[[ -5  21  33   8  18  -7  21  46 -28]
 [ -6 -12 -28  14   9 -31  52  54  40]
 [  5  14  47 -21  19  19   6   4 -48]
 [-33  31  -9 -26 -27 -31  17 -11  18]
 [-44 -10   7  16  26  11  26  20 -36]
 [-29 -39  27 -24  -8  -6 -25   6  19]
 [ 23  23 -21  -2  26  20 -28 -20   7]
 [ 39  -9  29  28 -10 -37  13 -32  18]]
->
[[-29 -39  27 -24  -8  -6 -25   6  19]
 [ -6 -12 -28  14   9 -31  52  54  40]
 [-44 -10   7  16  26  11  26  20 -36]
 [ 39  -9  29  28 -10 -37  13 -32  18]
 [  5  14  47 -21  19  19   6   4 -48]
 [ -5  21  33   8  18  -7  21  46 -28]
 [ 23  23 -21  -2  26  20 -28 -20   7]
 [-33  31  -9 -26 -27 -31  17 -11  18]]

[[  3  52 -37   1  -1 -17  -5  10   0   4 -44]
 [  4 -28  20   6  14  34  -8  29 -27  37 -23]
 [ 24  -4  -7 -28 -32  -7  54  18  -8  -3   7]
 [-31  27 -35   8  30 -14 -28 -34  -7 -10  15]
 [  2 -30   2 -25  -3  -2  51  37  -8  11  16]
 [-26 -31  10  -6  17 -11  34  33  38   2  23]
 [ 28  30  -9   5 -13  11  -7  22 -18  19 -57]]
->
[[-26 -31  10  -6  17 -11  34  33  38   2  23]
 [  2 -30   2 -25  -3  -2  51  37  -8  11  16]
 [  4 -28  20   6  14  34  -8  29 -27  37 -23]
 [ 24  -4  -7 -28 -32  -7  54  18  -8  -3   7]
 [-31  27 -35   8  30 -14 -28 -34  -7 -10  15]
 [ 28  30  -9   5 -13  11  -7  22 -18  19 -57]
 [  3  52 -37   1  -1 -17  -5  10   0   4 -44]]

[[ 30  37 -19  46   0  -7  27]
 [-42  19 -37   6 -34 -51 -14]
 [-10  13 -12  -5 -29 -12 -16]
 [-28  11 -20   0 -28 -35  -9]
 [-10   4   2  -4  -8  29  17]
 [ -7   6 -20  -8 -32 -33 -34]
 [ 41  -6  -7  10  11  -9 -15]
 [ -6 -12  27 -31 -11  26  -3]
 [ -4 -15 -15  22  36  -9  15]
 [ -6  14  36  -9  -9 -10   8]]
->
[[ -4 -15 -15  22  36  -9  15]
 [ -6 -12  27 -31 -11  26  -3]
 [ 41  -6  -7  10  11  -9 -15]
 [-10   4   2  -4  -8  29  17]
 [ -7   6 -20  -8 -32 -33 -34]
 [-28  11 -20   0 -28 -35  -9]
 [-10  13 -12  -5 -29 -12 -16]
 [ -6  14  36  -9  -9 -10   8]
 [-42  19 -37   6 -34 -51 -14]
 [ 30  37 -19  46   0  -7  27]]

[[ 30  23  -1 -29  17   1 -23]
 [-22 -15 -27   6  -6 -21  11]
 [-23 -23  44  42 -33  36  26]
 [-34 -31  33  40 -38  23  22]
 [-45 -39 -38 -16 -41 -29  -9]
 [-10  -9  43  54  -9  31  37]
 [  7  10 -54 -48  22 -40 -28]
 [-36 -32 -33 -38 -35 -27 -28]
 [ 23  16  44  10   6  36   1]
 [ 21  13  14 -17   2  12 -16]
 [-32 -30  39  40 -38  28  23]]
->
[[-45 -39 -38 -16 -41 -29  -9]
 [-36 -32 -33 -38 -35 -27 -28]
 [-34 -31  33  40 -38  23  22]
 [-32 -30  39  40 -38  28  23]
 [-23 -23  44  42 -33  36  26]
 [-22 -15 -27   6  -6 -21  11]
 [-10  -9  43  54  -9  31  37]
 [  7  10 -54 -48  22 -40 -28]
 [ 21  13  14 -17   2  12 -16]
 [ 23  16  44  10   6  36   1]
 [ 30  23  -1 -29  17   1 -23]]

[[ 27  20 -26   4 -60  56  59  45]
 [-14  26 -55 -28  12  21 -60 -34]
 [-15 -18 -13 -45 -33  26 -49  15]
 [-16  12  22  60 -51 -12  -3  27]
 [ 26 -15  41 -50 -42 -50 -43 -48]
 [-10 -42 -27  54 -56 -34  39 -42]
 [-11 -35 -45 -35  17 -49 -19  35]
 [ 27  28  29 -27 -33 -37   6  13]
 [-39  42 -39  54  23 -57  42  32]
 [-44   0 -23  51  47  34 -10  -7]]
->
[[-10 -42 -27  54 -56 -34  39 -42]
 [-11 -35 -45 -35  17 -49 -19  35]
 [-15 -18 -13 -45 -33  26 -49  15]
 [ 26 -15  41 -50 -42 -50 -43 -48]
 [-44   0 -23  51  47  34 -10  -7]
 [-16  12  22  60 -51 -12  -3  27]
 [ 27  20 -26   4 -60  56  59  45]
 [-14  26 -55 -28  12  21 -60 -34]
 [ 27  28  29 -27 -33 -37   6  13]
 [-39  42 -39  54  23 -57  42  32]]

[[13 48 29 43 13 27 35  9 12 11 18 11 19 49]
 [53 13 12 18  6 24 19 10 48 13 11 18 21 18]
 [ 9 12 33 15 15  6 19 19 25 12 12 30 18 18]]
->
[[ 9 12 33 15 15  6 19 19 25 12 12 30 18 18]
 [53 13 12 18  6 24 19 10 48 13 11 18 21 18]
 [13 48 29 43 13 27 35  9 12 11 18 11 19 49]]

[[-10 -53  24 -36 -57  20  12 -31  -5  58 -37]
 [ 37 -38  61  26 -10  33  -9 -54  52 -28 -23]
 [-54  21  37  32 -57  53 -12 -19  -8  12 -17]
 [ 37 -47  50  41 -31 -51  47  12  27  54  22]]
->
[[-10 -53  24 -36 -57  20  12 -31  -5  58 -37]
 [ 37 -47  50  41 -31 -51  47  12  27  54  22]
 [ 37 -38  61  26 -10  33  -9 -54  52 -28 -23]
 [-54  21  37  32 -57  53 -12 -19  -8  12 -17]]
